cols: K M L P
[164  80  81 114] = X
[144 100 163 100] = F
[174 125  86 116] = H
[121 120 162 134] = Z
[180 143  85 114] = V
miss Z: [162 121 134] | [120]
miss X: [164 114  80] | [81]

cols: T S J E U C G B
[ 98 176 132 138 118 102 124 132] = N
[124 113 132 125 123 118 128 133] = A
[121  89 145 123 139 102 124 144] = Y
[121  89 145 123 118 138 131 151] = D
[ 97 149 126 141 139  94 124 129] = R
col: [124 128] | G
miss Y: [123 102  89 144 121 124 139] | [145]

cols: Dil Giso saf Pak luniz Filir Gezed
[155 156 156 156 100 100 146] : Lonos
[173 129 129 117  87 113 184] : pabov
[153 148 148 148  98 103 153] : vufu
[171 131 131 131  92 109 171] : ped
[157 144 144 144  96 104 157] : vofo
[126 175 175 175 107  94 126] : Gudit
[148 154 154 154 100 101 147] : rer
[173 129 129 129  91 109 172] : zamit
[157 146 144 144  96 145 157] : velit
[175 127 127 127  91 110 174] : das
miss rer: [154 148 101 100 154 154] | [147]
miss zamit: [129  91 129 129 173 172] | [109]
asked: [148 154 154 154 100 101 147] | rer
miss Lonos: [156 155 156 100 100 156] | [146]
miss velit: [ 96 144 146 157 144 157] | [145]

cols: fogi movi kuz zuba nul lon tasem nuno solu nikub
[141 123 109 139  98  70 128 128 179 117]  retur
[135 114 154 139 128 180 181 155 128 118]  suto
[105 164 128 139  98 143 154 128 179 128]  nise
[142 128 109 128  98 143 128 164 128 128]  gar
[135 105 140 135  98 143 128 128 179 118]  kodip
[128 114 103 139  98  67 122 162 179 118]  peb
col: [135 128] | fogi
col: [128 155 128 164] | nuno

cols: lifo gube vedim kule kepu
[116 117 149 139 134] = vef
[159 186  73 151  69] = vuz
[111 151 112 124 113] = Big
miss vef: [134 116 139 149] | [117]
col: [134  69] | kepu
miss vef: [139 149 134 116] | [117]
col: [ 73 112] | vedim
miss Big: [151 111 124 113] | [112]
miss Big: [113 111 124 151] | [112]
miss vef: [139 134 116 149] | [117]

cols: pog nup Durol dere Gopuv Nof Dafol
[142 117 147 133 128 148 156]  guro
[150 140 155 111 132 132 161]  nebon
[101 107 147 122 120  74 138]  sege
[101 107 147 122 120  74 137]  fitoz
[141 112 116 100 135 123 132]  tizit
[133 148 145 153 131 114 109]  vose
[117  92 101 138 136 115 126]  mil
[121 105 123 105 140 126 129]  zap
[150 128 153 118 110 126 131]  Guret
[120 137 136 166 167 157 153]  lezi
miss guro: [128 142 156 117 148 133] | [147]
col: [123 153] | Durol

cols: sika Difi lapu Vap dol Ziga
[164 141  90 119 112 155]  Gibiv
[147 183 120 129 104 118]  Nit
[134 154 158  92 118 152]  Pulus
[121 113 124  95 137 107]  Fuzud
[ 91 138 138 154 104 112]  nuf
miss Pulus: [134 154  92 158 118] | [152]
col: [137 104] | dol

cols: leka sonip Zud dezad daral defi Mivuv vonat Faf Naf
[182 160 175 135 184 141 184 181 171 136]  kom
[124 123 123 123 124 124 122 124 124 125]  robi
[118 116 119 131 115 139 109 143 114 141]  keso
miss kom: [181 135 160 136 175 184 141 171 184] | [182]
col: [123 116] | sonip
miss robi: [123 124 123 124 122 124 124 124 123] | [125]
miss keso: [114 119 115 109 143 116 131 141 139] | [118]
miss kom: [175 160 182 171 184 136 181 141 184] | [135]
col: [141 124] | defi
miss keso: [131 118 109 116 143 114 139 119 141] | [115]

cols: Zepug Neze talez Pinam Kuge
[119 128 119 130 118]  Fize
[106 130 105 105 138]  ges
[136 127  90 139 146]  dopu
[124 130 113 131 121]  Bug
[136 127 157 139 146]  Vetev
miss dopu: [139 127 146  90] | [136]
asked: [124 130 113 131 121] | Bug
miss Fize: [119 119 130 128] | [118]
col: [106 136 124] | Zepug

cols: duv leke tev vep
[127 133 105 128]  Mazus
[127 133 134 139]  vig
[127 133 101 173]  tomu
asked: [127 133 105 128] | Mazus
miss vig: [133 127 139] | [134]
miss vig: [134 139 127] | [133]

cols: gul lef Bitam fumap ribir gulig kapez
[145 103 109 121 100  97 131]  bof
[117 133 130 124 133 137 121]  leme
[101 151 144 122 145 154 112]  zata
[118 132 130 129 137 137 125]  vurip
[110 139 138 109 109 121 106]  kufa
[135 108 123 127  96  83 132]  Zenet
[117 121 134 150 140 114 143]  Lubu
col: [154 137] | gulig
col: [103 133 151] | lef
col: [133 151] | lef

